Each row is where one point has got to under a steady rotation. How many steps took it there?
The counts run from 0 to 109.
[ -5  -7  14  -1   6  23  -1   3  -3   7   2 -12 -12   6 -20   0  11   8
 -13  -1  11 -17   7  -5 -10   7  -4   1  -3  21   1  13   1  10  -6   3
  13  -2  -1  -3  -2  17  -1  -2  -3   3  20   3 -15   1  -5 -20  -2 -21
 -20 -12  -3 -10   0  -8  -3   3  10 -18  -2 -30  12   8   2  -4 -18   9
  -1   3  -8  10   5 -13  10  -8  -5   3  -2   1  11  -3   0 -12] -> 43
[ -4  -2  17   5   3  22  -1  13   1   7 -10 -15  -5   5 -11   0   9   2
  -6  -5   9  -5   4 -13 -12  -5   5   9  14  15   8   0 -12  15   1  11
  16   1  -2  -9 -17  21  -5 -10  -2   1   9   5 -17   5 -12 -24  -2 -10
 -10  -5  -5 -12  -5   2 -10   5   3 -20   2 -23   1  12   0   9  -2   2
   1  -8   9  -7  -5  10   8   0  -1  10 -12  -5   1   7  -5  -6] -> 94
[  4   1  21   3   7  22  -3  12  -2   5 -10  -6  -4  19 -20  15   8   4
  -4  -2  14 -14   7   2   6  -6   6  17   4  25   4  13   0   9  -9   8
  15 -16  -4   0 -15  21   5   2  -6   2  11   1 -12   4   0  -8  -9  -9
 -11  -8  -1  -5   0 -16  11   5   4 -12   1 -16  16  16  -3  -8   4  -1
   4   4   7   4 -12  -4  10  -9 -10   9   0  -3  -3  10  -7 -17] -> 70
[ -5   9  16  -3   3  20  -6  11   2   9  -9   5   2  16  -9  -1  -8  -3
 -10  -3  21 -15  12  -9  -9  -1   2   9   7  20   6  10  -9   4  -3   1
  14   4 -10  -3  -9  17 -16 -18  -1   4   6   7 -10   5  -4 -17  -3 -19
 -15  -5   0 -14   1  -6   1   9   3 -19  -2 -21  -1   9  -5 -12  -8  12
   6   8   6   1   0   7   7  -7  -1  13 -15   0   5  -1  -1 -10] -> 30
[ -8   0  14   7   0  30   8  15  -6   9  -6  -6  -4   4 -19   5   3   3
   3   3   6  -5  14  -7  -7   5  -2  12  13  10   6  11  -4  10  -5   3
  21   4  -8  -3 -14  19  -5 -15 -10  -2  -1  10 -14   6 -13 -20  -2 -11
  -6 -10   0  -5  -2   3  -2   3   7 -17   4 -25   0  14   3  -8  -8  -4
  12   7   2  -6 -17  -2  13 -15  -1  -1  -3   9  -3  -9  -6  -5] -> 19
[ -2  -4  21   1   2  17 -14  11 -11   2   5   3  -6  13 -25  -4   6   2
   9   7   1 -17   9  -3   4   3  -4  14   7  21   4  26  -1   7  -7  -4
   1  -5   2   6 -11  20  -4 -16 -11   5   1   9  -8   7   4 -11  -1 -27
  -9  -7   4  -6   7 -11   2   0  12  -7  -3 -19   3  -5   8 -10 -12  13
   0   4   8   7  -7 -10   4 -18 -14   8  -3   9  -3   0   4 -14] -> 40
[ 12  -9  16   5   0  19 -10   6   6   6  -2  -9 -12   5 -17  10   5  -1
   2  -3  -2 -18   0 -13   8  -8  15   4  -4  34   5  19  -5  15  -9   9
   3 -13  -4  -2 -16  14  -1  -4  -3 -12  15  -9 -12   5  -2 -11  -7  -9
 -16  -2   6 -15   1 -15 -14  10   7  -3   2 -12   5  19   3   3  -4  11
  -1  -8   9   6   3   0   5  -3 -18   9   0  -9  -7   8   5  -7] -> 73
[ -6  -4  16  -5   6  34  -5  17  -3   7  -4  -8   0  17 -25   5   7   5
  -9  -7  10  -5   9 -12   3  -7  -2   4   5  20   8   9  -8  10 -19   3
  15 -11 -17   6 -17  15   0  -7   8  -9  -3  -2 -14   9  -8  -4  -3 -16
   5   0   6 -12   4  -2  -5   7  15 -10  -9 -11   3  11   1  -2   6   4
   7  -6   4  -4 -12   4   9 -11   0   7  -6  -8  -3  10  -3 -12] -> 6
[ -5  -8  18   3  -3  18   0  16   1  14  -7 -11  -7  13 -22   8  -4   8
  -5  -1  -1  -1   5 -10   1  -7   4  12   6  16   0  11 -15  17  -7  12
  10  -5  -6 -10 -13  24 -11 -10 -10  -2  11   3 -12  10 -18 -25  -8  -4
  -9   1   5  -3  -3   2 -12   1  10 -14  -4 -13  -9   9   6   4  -4  -3
  12 -12   2 -18 -15  -6  14  -1  -4   1  -7  -3 -10   8   4 -14] -> 96
[-10  -3  11   5   8  15  -6  14   6  12  -1  -2 -18  12 -21  11  -3   5
  -8   0  13 -10   5   0  -2  -3  -2   5  -9  24   7  15  -3   7 -16   3
   8 -11   5 -17   0  10  -1  -8  -8  11  15  11 -12   7 -13 -18  -1 -16
 -21 -11   4 -14  -4 -10  -9   3   4  -9 -14 -15   1   7  -4 -10 -15   5
  -2  -1  -4   2  -4 -14  16 -16 -12   9  -3  -3   1  -2   8 -19] -> 50
[  0  -3  23  -8   1  19 -15   9  -9   2  12   1  -4   6 -15 -16   5  -2
   1  -3  11 -17   7 -16  -5   2   7  11   8  20  10  19 -11  12  -8  -2
   0   4  -7   8 -13  18 -12 -18   1  -7   2   4 -15   1  10  -8  -2 -25
  -9  -5  -1 -16   4 -12   1   9  14 -13  -1 -20  -1   4   4  -6  -6  12
   2   1  11   8   6  10   1  -3  -9  10 -15   1  11  -2  -2  -8] -> 35
[ -7   0  22   3   0  12  -8  28  -6  11   9   4 -14  10 -22  -2  -2   5
   2 -11  21   0   9  -5   3   7   4   7   1  18   6  23  -9   7 -16   3
   1 -21  -5  -9  -8  10   1  -6  -5  -3   2  12  -7   5  -1 -12  -1 -11
 -12 -14   1  -3  -3  -6   1  -5  -3  -5 -11 -16  -5   8  -4  -3  -2  -6
   7 -11   2   0  -9  -3  17 -19  -7  -7  -6 -11   5   7   2 -19] -> 57
[ -6  -2  15   5   4  18  -3  19   0   3  -3 -10   3   8 -14  -4  14   0
   6   4   2  -6   8 -12 -12  -4  -7   5  15  19  11  13  -4  17  -8   8
  17 -10  -4  -7 -18  10  -1 -12  -7  -3  -4   4 -16   6  -2 -16  -2 -21
  -5  -2   1  -6  -6   3   0   7  -6 -16   2 -28   1  10  -4   5  -4   3
   5  -4  24   3  -9   8   6 -20 -11   3  -8 -12   5   8  -7  -5] -> 87
[ -8   7  17   3   7  20  -3  16  -2   4 -14  -6   0  22 -27  15   0   3
   7  -2   7 -14  12  -9   8  -8  -2   8  10  24  14   8  -4   5 -15   8
  13 -12 -11   4 -20  11   4  -7   0  -7   0   7 -10  11  -5  -5  -9  -9
  -2  -3  12  -2   2  -1   0   2   7 -14  -1 -14   1  14   4 -11   3   4
  11   6  10  -7 -15  -7   6 -15  -7   7   1 -10   2  14   1 -14] -> 0
[ -3  -2  18  -3   0  22  -5   6   1   9  -4  -5  -6   9  -8   1  -4   9
 -17   0  13 -14   8  -8 -16 -11   5  15  10  14   7   6 -13   7   3  11
  12   5 -15  -6 -17  21 -13 -13  -8   0   5   6 -16   6 -10 -27 -11 -14
 -18   1  -1  -8  -5  -5 -11   8   5 -13   6 -20   1   9  -5   3   0   7
   2   4   8   4   1  13   7   0   0  11  -8  -4  -1   1   1  -3] -> 100
[ -6  -9  12   5   2  24   5  14  -3   4  -9 -14  -3  14 -22  13   2   8
  -8   0  -4  -4   9  -8  -7  -7   0   2  19  17   6   3  -2  15  -5   8
  19  -7 -11  -3  -9  13  -3  -4 -16   6   3   4 -13   2 -17 -24  -8 -16
 -10  -5   1  -3  -6   2  -4   1   1 -10   6 -27  -1  14  -4   1 -10  -2
   7  -5   7  -1 -12  -6   8 -11  -4  -9   3  -8  -1   5  -3 -14] -> 89
[ -5 -12  16  -8  -5  18  -5   5  -1  12   7  -6 -14  13 -27  10  -2   7
 -17   0   5  -5   9 -11  -4  -9   5  11   3  12   2  16 -18   7  -6   9
  -1  -1 -16  -6 -12  27  -5 -11 -10  -2   7   2 -14   2 -14 -21 -11 -13
 -12  -5   6  -7   0  -5  -7   8  12 -10  -3 -10 -11   9   5  -5  -6  -7
  11  -5  -5  -1  -3   1  10   3   4   2  -4  -5  -2   0   3 -13] -> 102
[ -3   0  14  -4  -5  15  -8   4   1   4   5  -5  -4   3 -14  -6   3   2
   3   2   7 -11  16 -14 -13   2   0  13   8  12   7  15 -21   9   1   9
   8  11 -11  -3 -18  17 -22 -15  -5  -4  12   6 -11   7  -4 -24 -13 -13
 -23  -1  -2  -5  -5   3  -8  11   5 -14   9 -28  -6  11   3  -9 -10   5
   8   6  11   8   0   3  -1 -19  -6   5  -7  -4   0  -2   2   3] -> 106
[ -2   2  20   3   6  18 -13  23 -10  10   5   8  -5  12 -20  -2  -6  11
   7 -10  18  -1   4   1   9   4   6   9   6  19   6  16  -8   6 -18   2
   1 -16  -2  -7  -4  13   1  -4  -7  -4  -2  13 -11   6   2 -13   1 -11
 -12  -8  -3  -7   0  -7   7  -6   1  -5  -8 -22  -5   8  -4 -11  -2  -3
   5  -3  13   2 -14   0  14 -23 -12  -4  -6   0  -4   3  -1 -17] -> 58
[ -6  -8  16 -10  -4  22  -2   7  -1  13  -3  -8 -15   7 -19   7  -3   6
 -19  -6  10  -8  11  -9  -9  -8   6  15   2  15   0  14 -18   9   0   8
   9   2 -16  -5 -11  25 -14 -10 -10   1  16   0 -16   4 -15 -26 -14 -14
 -19  -1   7 -10  -1  -7 -11   9  10 -12   3 -19  -7  11  -2   2  -8  -1
   6  -1  -3   4   0   6   7   2   3   5  -4  -4  -3   1   3  -9] -> 101
[ -5 -17   9   4  -6  22  -8  16  -3   2   1 -12  -9   3 -25   0   8   2
   8   5 -15   0   5 -18   2  -1   2   1  11  24   8  16  -8  17 -12   3
   3 -11  -6  -2 -14   8  -2  -7 -10 -14  -2   0 -16   5  -3 -16  -7 -15
  -4   0  10  -9  -7   1 -12   7   7   0   2 -23  -9  14   1   1  -6   2
   8 -15  17   0  -8   1   7 -14 -16  -6   0  -8  -7   1   0  -4] -> 85
[-10 -11  11   4   2  18  -6   6  -5  10   5 -12 -17  12 -31   8  15  10
  -7  -4   8  -9   5  -8   0   6  -1   6  -4  18   0  14  -1  13 -11   0
   9  -9   4  -4  -5  20   3  -5  -2   5  19   7 -14   3 -10 -12   2 -20
 -15 -10  -2 -12  -2  -6  -3   2  16 -11  -5 -20   4   5   3  -6 -17   1
   1  -5 -14   3   1 -17  12  -8  -7   3  -1  -1   6  -5   3 -13] -> 44
[  8   5  11   0   6  32  -5  16   7   9  -2  -8  -3  17 -17   6   9   5
  -8  -6  16  -6  13  -5   2   3   2   1   2  18   4  10  -8  11 -16   6
  17 -11  -8  -3 -17  13   2  -4  -2 -12   8   3 -15   8 -10  -9  -8  -9
 -12  -8  -1 -11  -7  -5   9   5   1  -6   2 -14  10  18  -8  -6   5  -3
  10   3   6  -4 -10   3  12 -17  -3   2  -3  -8  -3   6  -1 -10] -> 76
[ 15   0  15   4   8  28  -4  11  -4   7 -11  -5  -8  12 -17  12   2   6
  -2  -6   9 -12   8  -1   6  -7  12  11   2  22   3   6   2  13  -3   9
   9 -13  -8   0 -13  25   7  -1  -9  -2  13  -5 -12  10  -6 -12  -6  -2
 -13  -7   1  -4   4 -13   2   3   8  -4   8 -19   6  19   4  -6   1   5
   4   5   9   0 -10  -7   6 -10  -9   2  -3  -1 -12   8   0 -12] -> 71
[  4   1  13   0   9  27  -9  10  10  10  -1 -12  -8  13 -19   2  13  -3
  -5  -8  18  -4  12 -12  -1  -3   1   6  -7  30   5  18  -9  11 -21   9
  10 -15  -6  -7 -20  10  -1  -5   3 -14  10  -3 -14   6  -2  -4  -6 -12
  -9  -7  -1  -8 -10  -6   3  15  -1 -11  -2 -11   8  19  -6   1   3   4
   3  -3  11   0  -4  10   7 -14  -8   8  -4 -16   2  10   1  -8] -> 75
[-12  -6  14  -5   3  24  -1  14   1  10  -7 -15 -10  17 -21   8  -1   1
  -9 -10   9  -9   8 -15   0 -10  -3  -3   3  25   9  12  -5   9 -21   7
  10  -9 -14   4 -17  10  -3  -6   7  -8   0   0 -14   2 -11  -6 -10 -18
   0  -4  17 -10  -2   0 -12  10  10 -13  -7 -11   4  10  -2   3   5   5
   1  -6   2  -1  -7   2  13  -7   1   7  -5 -16   7   9  -2 -10] -> 5
[ 11  -7  18   6  -1  12  -5  10  -1   4  -4  -7 -13  10 -15   3   5  -3
  12  -3  -4 -14   4 -13  -1   4  12  12   1  33   9  24  -9  13  -9  11
   4 -10   2  -5 -15  17  -9  -2  -5   1  10   3  -2   0   7 -15  -4  -5
 -20 -11   1  -3   3  -6 -15   0  -5 -11   1 -17   9  17  -1   6  -5   4
   2  -3  13   2  -1  -8   6  -8 -25   1  -3  -3   3  14   2 -11] -> 67
[ -4  -8  19  -6   0  19 -12  16  -4  10  10  -1 -11   8 -27   4   2   4
  -7  -4   0 -11  12  -9   5  -5   1  18   5  12   2  21 -18   9  -7   3
  -3  -4 -13  -3 -15  22  -2 -17 -11 -13   4   6 -12   7  -9 -18 -15 -15
  -5   1   7  -9   0  -7  -1   8  20  -3  -1  -8 -18   2  10  -3  -2  -5
  12  -6   7   1  -9   3  10  -3   0   6  -5  -3  -3   0  -4  -8] -> 103
[ -9 -15  11   3  -7  23  -5  11  -3   5   3 -13 -11  -5 -17  -3  10  -8
   5  -2  -4  -3   9 -16  -7  -3  -4   6   7  20  12  22  -9  11 -11   3
  10   1  -8  -6 -17  14  -9 -16  -7  -7  -8   2 -14  -4  -6 -16  -6 -15
  -5  -4   8 -12   0  -2 -24  14   5  -9  -3 -14  -2   8  11   7 -13   5
   2  -4   7   7  -6   4  12 -10  -8   8  -6  -1   5  -5  -1  -3] -> 16
[ 15  -3  11  -2   3  33  -2  16   7   5  -4  -4  -4  14 -17   3   4   8
  -1  -2   1  -7  13  -8   5   0  11   2   1  20   1   8  -3  10 -14   8
  10 -13 -15  -6 -14  17  -2  -5 -10 -10  15  -3 -11  11  -8 -12  -4  -4
 -14  -1   5  -8  -6  -3   6   4   7   2   1 -20   8  21  -1 -10   2   2
   7   1   8  -1 -13   0  10 -25  -9 -10  -1  -4 -16   5   2  -9] -> 77
[ -9  -9  13   0   3  18  -3   5   5   7  -9 -15 -11  12 -19   9   1   1
  -7  -7   4 -12   2 -12  -3 -12  -1  -1   2  27  11  13  -3  10 -15   8
  14  -5 -14   3 -14   3 -10  -2   8  -5   6  -1 -17  -3  -8 -13 -12 -19
  -7  -3  15  -8   1  -6 -22   7   4 -12  -5 -13   2  18  -5   4  -6  12
  -3  -8   4   2   0   1   4  -6  -7   7  -6 -15   7   5   4 -13] -> 4
[  7  -6  26   6   1  17  -7  14 -11   6   0   5  -7   1  -7   2  -6   9
   9  -7   6  -5   1  -4  -6   2  14  13  11  19  17  14  -2  10  -5   3
   8 -10 -10  -3  -3  12  -4  -2 -10   6   6   7  -9   2   6 -19  -1  -9
 -20  -8  -3  -7   8 -13  -9  -8   0  -3   1 -30   3  14 -10  -9  -2   4
  -6  -2  15  18  -6   0   8 -17 -18  -5  -2   7  -1  -2   0 -11] -> 60
[ 18 -10  14   6  -1  27  -5  10  -3  12  -6  -7 -12   9 -16  13   1   9
   1  -1   0 -15   3  -8   7  -8  15  12   3  30   8  10  -1  17  -5  11
   8  -9 -10   1 -12  21   3  -2  -7 -13  15  -6 -12   6  -3 -11  -4  -3
 -14  -8   1 -11   5 -14  -7   7   6  -2   4 -18  11  19   2  -3  -3   9
   0   0  12   7  -2  -8   4  -3 -13   1  -1   0  -9   7   3  -9] -> 72
[ -7  -1  20   8   8  16  -8  26  -4  11   1  -2 -15  12 -24   8  -1   9
  -7  -4  14 -14  -1   3   5  -4   1   6  -9  21   1  12   1   6 -17  -1
   5 -16  -1 -13   1  11   5  -9  -9   3   6  12 -15  10 -12 -15   1 -18
  -9  -6   7 -11   0 -16  -1  -3   8  -2 -15 -12  -1   3   0 -12 -12   2
  -4  -2   1   2  -7  -5  16 -14 -10   2  -2  -4   2   1   4 -20] -> 51
[  1 -12  18   5  -4  10  -7  10  -9  12   1  -2 -11  -2 -14   3  -8   3
   4  -9  10  -4   0  -5  -6  -7  10  12   9  28  16  20  -8   7  -9   7
   6  -9  -1  -2  -2  11  -9   2 -10   6  10   4  -7  -3   3 -21  -3 -19
 -23 -10   4  -5   1 -16 -13  -1  -6  -9  -2 -26   3  13  -9   1  -9   2
  -4  -4  13  16   1  -1   8 -10 -17  -5  -1  -2  10   2   1 -15] -> 61
[-10  -5  16  -6  -2   9  -7   6   1   8   8  -8 -11  14 -30   7  -4   0
  -4   4   5 -10  18  -6  -4  -2  -7  13  10  12   3  23 -18   7  -9   3
   4  -1  -9   2  -9  18  -9  -9 -12   2   8   8 -13   7 -12 -20 -10 -21
 -17  -4  12   1  -9   0  -2   2  11 -12  -2 -18 -10   8   0 -18 -11  -6
  11   5   1   8  -3  -4   5 -12  -3   0   1  -7   8  -2   3  -7] -> 108
[ -3  -1  21   8   8  21 -16  19 -10   3   4  -2 -11  11 -29  -4   8   6
   8   1   7 -18   5  -8  13   5   3  10  -4  19   0  15  -3  15 -14   1
   5  -5   6  -7  -9  14  10 -18  -9  -9   3  12 -15   8  -3  -6   5 -11
  -3 -10   0 -15   2  -5  -3   0  17  -5  -5 -14   0   2  12 -11  -9  12
   1  -5   7   0  -5 -10  11 -17 -12  12  -4   6  -2  -6  -5  -9] -> 46
[ -5 -17  15  11   2  22   2  15  -4   6  -9 -16  -6  11 -25  15   2   5
  -5   7 -11  -5   1  -7  -3  -8   3   7  17  14   5   6  -2  16  -3   5
  12 -12  -9   1  -7  18  -4  -2 -15   5   2   5 -14   6 -14 -22  -5 -12
  -3  -4  10  -6  -2  -5  -8  -3  10  -7  -2 -22  -8  13  -1   0  -8  -2
   5  -8   9  -6 -12 -11  10  -4  -8  -6   0  -4  -4  10  -1 -13] -> 90
[  2 -13   9   1   1  32  -1  15  -1   7  -3 -14  -7   7 -26   4   9  10
 -13  -4   3  -2  12 -11  -6   1   6  -5   9  14   3   7   1  16  -6   8
  13 -15 -15   1 -14  18   0   0  -5 -10   5   0 -16   5 -10 -17  -4 -18
  -7  -2   7  -9  -6  -2   1   6   8  -5   6 -27  -3  18   0  -6  -8 -10
   6  -6   6   3  -9   2  13 -18  -4  -9   0  -8  -3  -1  -5  -6] -> 83
[ -3  -4  17  -5  -6  23  -2  11  -5  15  -1   3  -5  10 -21   9  -7   3
  -8  -4  10 -12   8  -8  -3   1  12  12   3  17   9  12  -7   8  -7  -3
   0   0 -17   5  -5  23 -14 -12  -5   9  10  -2  -5   5 -12 -17  -3 -20
 -16  -5   5 -11   4 -19  -1   1  16  -9  -2 -23  -7   7   1 -16 -11   5
   8   4  -8   0  -3  -9   8   0  -2   2  -8   1  -4  -7   4 -17] -> 32
[ -1  -3  16  -4   5  42  -4  16  -5   7  -7  -4   1  12 -17   3   1  14
  -2  -6   3  -6  11 -14   8   3   4   1   7  19   6   3  -3  12 -15   3
  12  -6 -18   7 -17  15  -2 -11   0 -11   0   1 -17   9 -11  -8  -5  -8
   5   0   9 -13   1   1  -7   7  15  -3  -3 -19   0  12   4   2   3   4
   9   1   6  -7 -15  -1   9 -17   0   0  -6   1 -10   0  -4  -7] -> 7
